A single turn carries every row of the set below to another of its rows. Some are shown first; where does it send the rows asked next?
Motol: [-27   1  -7 -23  -2  -6  -9  -5  21  37   2   9]
zup: [ -1  -5  -8 -22  -7 -30 -24  10  11   3  30  -7]
Tona: [-18  -1  -7 -24  53  24  -9   2  14  16  -6  19]
muvus: [ 13  29 -25  -5  10 -20  -4 -10  10 -15  -5   7]
leta: [-14  17 -21 -30  -5   8  32  -8 -17  -6  19  14]
konu: [-21   5  21  -6 -21  28  37 -11   1   2  11  13]
zek: [ -6  16 -23 -30  -6   2  28  -3 -22 -15  27   9]
Fudar: [ -2  30  -2  11  42  18   0 -11  -7 -11  17  33]
lun: [-11 -16  63 -13   1  -7  -7   9  16  -9 -11   0]
Nar: [  7 -31  -8 -13 -17  31 -22  11  -1 -15 -21   1]
Vosa: [ 11 -13  45  -7  23 -15 -21  11 -19 -15 -25   3]
bobak: [ -1  -4  -1 -17  61  19 -23  13  -4 -11  27  14]
bir: [ -5  34 -15   0  24   7   7 -18  11   6 -14  25]
lekig: [  3 -10  51  -4  34  -1 -16  11 -24 -12 -21  12]
Figi: [ -8  15 -17 -24   1  12  26  -2 -27 -17  34  16]
nat: [  3  -2  18  -6 -28   5  23   4 -10 -29  36  -3]
Koz: [-16  17 -17 -26   3  18  33  -8 -23  -8  26  19]
zilam: [ -9  -7  12  -7  24   0 -26  10  -9  -3  61  13]
Kudin: [ -1 -32   6  -4   6  51 -22  12 -15 -17  -1  14]
finu: [ -4  -7  48  -6  30   1 -11   4 -16   0 -36  13]
Tez: [ 11 -34  -2  -9  -8  34 -28  16 -13 -26  -1   5]
getu: [-10   1  30   0 -10  28  29  -3 -16 -16  39  13]
gulu: [ 19  26 -15   6  28 -10  -9  -2  -9 -30  25  15]
Navo: [ -7 -30  -1 -10  -4  48 -15   5  -2  -4 -22  15]
Zel: [ -7   2  11 -15 -40   2  30  -6   4  -7  10  -3]
nifab: [ -8 -17  65 -12   7  -7  -9  12  11 -18  -3  -1]
guro: [-33  -1  14 -10  28  24  -7  -4   3  32  32  27]
Bado: [-17 -14  65 -10   8   2  -5   7  15  -5 -10   5]
regiv: [  2  -7  41 -13  18 -12 -14   8 -12  -4 -40   4]
gop: [-13 -14  68  -9  13   2  -7   9   8 -13   1   5]
Nupo: [ -2  -1 -24 -35  31  -8 -14   8  25   7 -18  -1]
tafim: [ 16  -7 -15 -27  36 -12 -27  18   6 -20  16  -5]

Kudin -> Tez
Bado -> gop
lekig -> Vosa
Where do these go?
tafim -> Nupo
Figi -> zek
Fudar -> gulu
guro -> zilam
konu -> getu

